In the rows, 128 means zero.
Each row of X is roughly a mix of the hidden directions of one of 3 groups.
X (133 x 13):
[[168 132 137 133 113 150 183 144 152 138 125 142 117]
 [148 121 111  97 163 150 156 144 140 131 125 170 114]
 [ 80 159  97 135 126 111 112 142 101 137 134 110 150]
 [ 82 131 126 124 128 129  98 127 179 109 116 108 125]
 [130 116 166 126  92 149 110 134 163 127 148 112  97]
 [147 105 105 112 149 143 153 159 117 123 146 161  95]
 [120 119 105 117 142 128 162  80 135 115  93 111 106]
 [161 106 146 105 123 140 175 129 144 154 132 119  99]
 [ 98 116 130 107 139 107  85 114  97 100 136 153 142]
 [176 105 132 122 135 128 162 131 134 128 128 176 141]
 [178  98 103 138 121 127 146 123 117 123  88 114 119]
 [146 125 171 125 144 125 126  92 160 130  98 105 108]
 [148 139  97 134 115 108 130 160  91 132 141 168 146]
 [120 127 126 139 148 120 109 148  63 126 160 125 127]
 [165  86 113 129 140 139 162 110 156 124 103 129 132]
 [ 86 142 126 141  86 121 117 140 111 143 149  91 117]
 [107 166 120 144 135 107  95  99 107  90 120 126 127]
 [152 105 120 109 114 140 152 130 138 114 153 184 118]
 [135 119 140 112 176 139 153 110 151 145  90 119 112]
 [141 121 109 130 142 143  99 168  85 155 149 134 124]
 [101 144 144 133 138 135  69 156 122 121 154 117 129]
 [107 109 108 127 122 142 113  87  94 128 145  85 130]
 [111 139 114 123 137 121 139 155  77 157 162 107 128]
 [162 135 106 112 129 126 125 170 117 101 128 167 105]
 [128 139 147 151 142 102 129 135  64 152 120 129 125]
 [183  83 119 136 128 145 154 113 133 117 123 136 129]
 [114 123 116 154 178 116 108 121 111 113 114 150 165]
 [121 183 126 110 139 115 119 136  97 134 140 164 147]
 [142 138 174 148 132  96 134 114  98 157 102 117 136]
 [114 141 140 127 125 148  90 166 105 135 167 101 130]
 [115 143 128 134 194 155 153 121 127 125 112 119 135]
 [ 87 153  81 115 123 108 119 134 104 106 121 110 127]
 [ 86 149 119 116 101 137 103 148 156 133 148  95 123]
 [176 131 142 136 136 119 168 119 138 126 106 168 123]
 [105 132 115 106 126 144  96 160 106 100 159 115 102]
 [140 136  91 119 140 107 106 163 138 105 118 172 128]
 [159 101 129 112 157 144 158 123 151 132 127 173 119]
 [131 134 166 125  81 118 139 123 148 133 116  93 158]
 [115 147 111 131  99 118 118 160 166 143 106  88 131]
 [137 129 136 122  91  98 174 121 157 127 153 150 130]
 [114 148 109 128 101 126 153 159  91  97 157 141 123]
 [129 141 116 118 110 127 197 155 129 132 114 142 126]
 [142 101 143 120 123 127 164 108 168 134  91 117 103]
 [ 89 129 139 123 140 144  77 114 111 115 161 120 142]
 [165 111 105  96 125 127 156 147 143 139 123 168 112]
 [156 113 156 165 109 106 103 140 111 157 121 123 153]
 [ 95 128 117 110 155 173 108 137 159 106 144 119 117]
 [156 117 152 153 154 111 131  96 154 146 131 102 157]
 [144 137 101 143 123  76 141 130  98 148 107 150 143]
 [112 127  64 123 127 144 148 132 111  99 117 144 122]
 [113 112 138 116 149 147 125 136 184 122 157 159 128]
 [135 121 121 150 150 105 162 141 147 160  84 129 147]
 [173 115 115 147 102 119 134 150  97 136 139 161 147]
 [144 109 129  93 134 139 156 126 152 123 138 179 106]
 [148 131 122 154 128 114 109 103 129 103  78 156 148]
 [164  99  87 116 119 153 104 101 126 139 110 116 129]
 [109 154 131 127 136 150  67 113 140 107 133 110 119]
 [ 99 137  99 147 126 121 135 145  92 157 154 104 154]
 [ 87 142 134 150 125 112 169 139 161 146 128 143 151]
 [102 142 124 151 112 113 100 138  71 121 150 119 126]
 [115 156 121 124 130 166 109 127 173 117 113 120  91]
 [159 110 121 160 142  96 142 101 105 143 100 144 146]
 [142 151 175 141 158 128 111 109 109 140 143  95 141]
 [107 135 168 145  94 129 123 100 124 113 139  85 128]
 [120 114  88 138 148  88 154 109  93 123 117 142 120]
 [145 144  90 130 153 111 166 136  97 140  97 139 134]
 [154 130 109 144 113 137 183 133 162 149 111 118 120]
 [ 85 151 110 128 121 116 160 154 127 126 106 138  89]
 [137 110 139 125  94 118 145 113 154 137 122 140 186]
 [116 125 178 123  87 128 132 110 156 121 153 108 119]
 [123 144 153 115 116 140  60 136 123 119 134 115 143]
 [ 95 141 135 111 149 153  83 141 141 112 163 137 123]
 [ 93 126 166 124 150 143 111 125 173 136 120 101 121]
 [158 117 126 103 116 131 169 113 164 134  93 125 108]
 [104 117 112 144 137 109 148 141 101 162 111  82 123]
 [104 140 142 128  92 139 109 144 170 150 131  91 119]
 [139 150  97 127 105 116 138 111 131  84 101 164 130]
 [138 102 113 140 137  92 135  85  91 133 125 114 152]
 [109 152 158 121 143 145  84 143 124 141 113 113  90]
 [ 92 134 141 109 125 153 130 134 163 101 169 148 119]
 [158  85 107 147  96 142 164 115 131 133 134 110 130]
 [151 126 160 104 125 122 172 123 135 158 111 128  93]
 [ 96 153 163 133  84 124  99 132 136 130 138 114 104]
 [149  91 153 127 154 132 170 120 148 155 113 120 113]
 [153 121 144 138 155 130 128 113 133 176  84 131 108]
 [143 127  98 143 130 119 161 120 137 160  84 117 158]
 [105 163 130 137 120 135  82 110 100 109 132  96 122]
 [169 135 164 111 108 137 149 112 154 133 120 162 113]
 [155 122 155 105 132 128 177 117 149 155 110 137 106]
 [177 105 163 142 149 125 143 121 101 139 115 149 117]
 [113 161 160 129 132 134 143 103 156  99 104 145  99]
 [ 81 156 131 136 123 124  91 139 101 128 139  95 124]
 [ 91 130 154 131 154 137  84 120 106 127 161 132 142]
 [111 122  92 123 133 137  71 110 137 106 142 104 123]
 [ 80 118 140 109 129 132  92 133 106 112 163 136 145]
 [164 104 167 131 151 129 156 103 153 148 116 135 126]
 [115 148  75 142 123 163 127 152 132 138 140 106 104]
 [142 167 126 129 157 112 118 129  98 134 110 168 157]
 [137  95 119 133 154 127 177  99 153 132 110 142 142]
 [116 114 104 127 145 142 176 145 134 131  84 154 122]
 [145  99 155 128  93 136 154 106 158 123 120 122  93]
 [161 154 153 132 125 126  87 141 142 135 103 158 152]
 [149 125 160 118 104  96 144 132 123 165  90 119 115]
 [125 134  82 136 126 104 152 115 111 102 115 172 134]
 [136 138 132 161 111  91 127 109  77 135 112 119 145]
 [100 131 135 117  86 140 125 140 161 140 146  90 104]
 [104 111  92 125 161 131 123 111 153  88 126 142 153]
 [ 67 146 110 131 119 135  98 134 116 123 146 101 126]
 [101 132 110  99 140 175 123 145 154 102 148 127 110]
 [128 162 101 131 121 147 116 117 162 112  90 128  95]
 [ 89 124  87 154 122 126 108 120 123 102 143 123 163]
 [160 124 164 134 103  88 141 139 137 160 137 150 139]
 [ 94 153 106  99 115 143 152 133 126  94 155 145 111]
 [ 94 131 138 119 128 136  84 126 158  83 143 133 117]
 [107 118 147 125 142  99 121 136  88 118 152 167 155]
 [116 112 113  90 132 156 112 129 127 106 137 171  97]
 [126 136 143 112 125 164 123 113 179 100 127 114  98]
 [162 137 100 141 134 107 142  94 133 119  81 140 115]
 [119 147 108 112 139 132 102 157 121  87 139 166 105]
 [165  90 113 142 122 116 163 126 142 146  98 150 134]
 [125 119  96 129 106 144 139 164  94 160 142  98 120]
 [115 148  82 148 109 120 147 164 115 154 120 107 121]
 [104 135 118 153  98 136  78 146 118 116 153 104 136]
 [ 87 146  93 106 152 136 107 115 128  96 144 139 115]
 [120 142  88 129 111 122 119 140  86 103 152 162 135]
 [ 95 145  96 109 148 162 148 131 127  92 145 142 118]
 [146 136 124 144 133  90 140  88 119 132  78 121 121]
 [171 105 123 131 147 148 165  94 118 127 102 119 119]
 [ 98 144  80 112 119 141 114 130 104  91 145 138 117]
 [126 144 107 120 109 130 129 141 104 100 176 168 134]
 [ 72 130 134 124 112 155 125 143 126 128 172 121 144]
 [156 134 113 134 114 153  77 141 132 100 150 142 149]
 [139 129 138 116 153 121 185 113 153 146  96 121 118]]
Here is one row of each group, with its name. Which group are the others in?
[159 111 173 139  93 146 114 134 145 138 134 114  99] | (88)
[162 121 174 138 168 132 114 113 136 155 125 111 136] | (63)
[157 157 126 134 129 102  96 136  88 115 103 113 106] | (77)

[ 86 118  73 133 129 122 150 131 104 123 149 137 129] | (77)
[105 145 157 126 151 113  76 102 113 104 123 132 126] | (77)
[143 124 152  97 184 129 150 137 115 139 140 149 113] | (88)
[152 109 135 162 157 105 133 105 121 154  90 124 146] | (63)
[ 93 142 132 117 110 147  99 106 142  87 149 100 129] | (77)
[131  87 108 134 139 149  83 108 164 115 135 122 127] | (63)
[114 123 153 105 137 167  81 118 117 110 155 124 114] | (77)
[106 137  95 106 116 127 114 157 122  79 150 136 112] | (77)
[146 113 166 156 135 130  85 126 104 101 136 148 119] | (88)
[134 124 155 117 132 152 146 117 177 140 161 157 144] | (88)
[156 123 169 140 152 129 118 119 152 142 139 157 167] | (77)
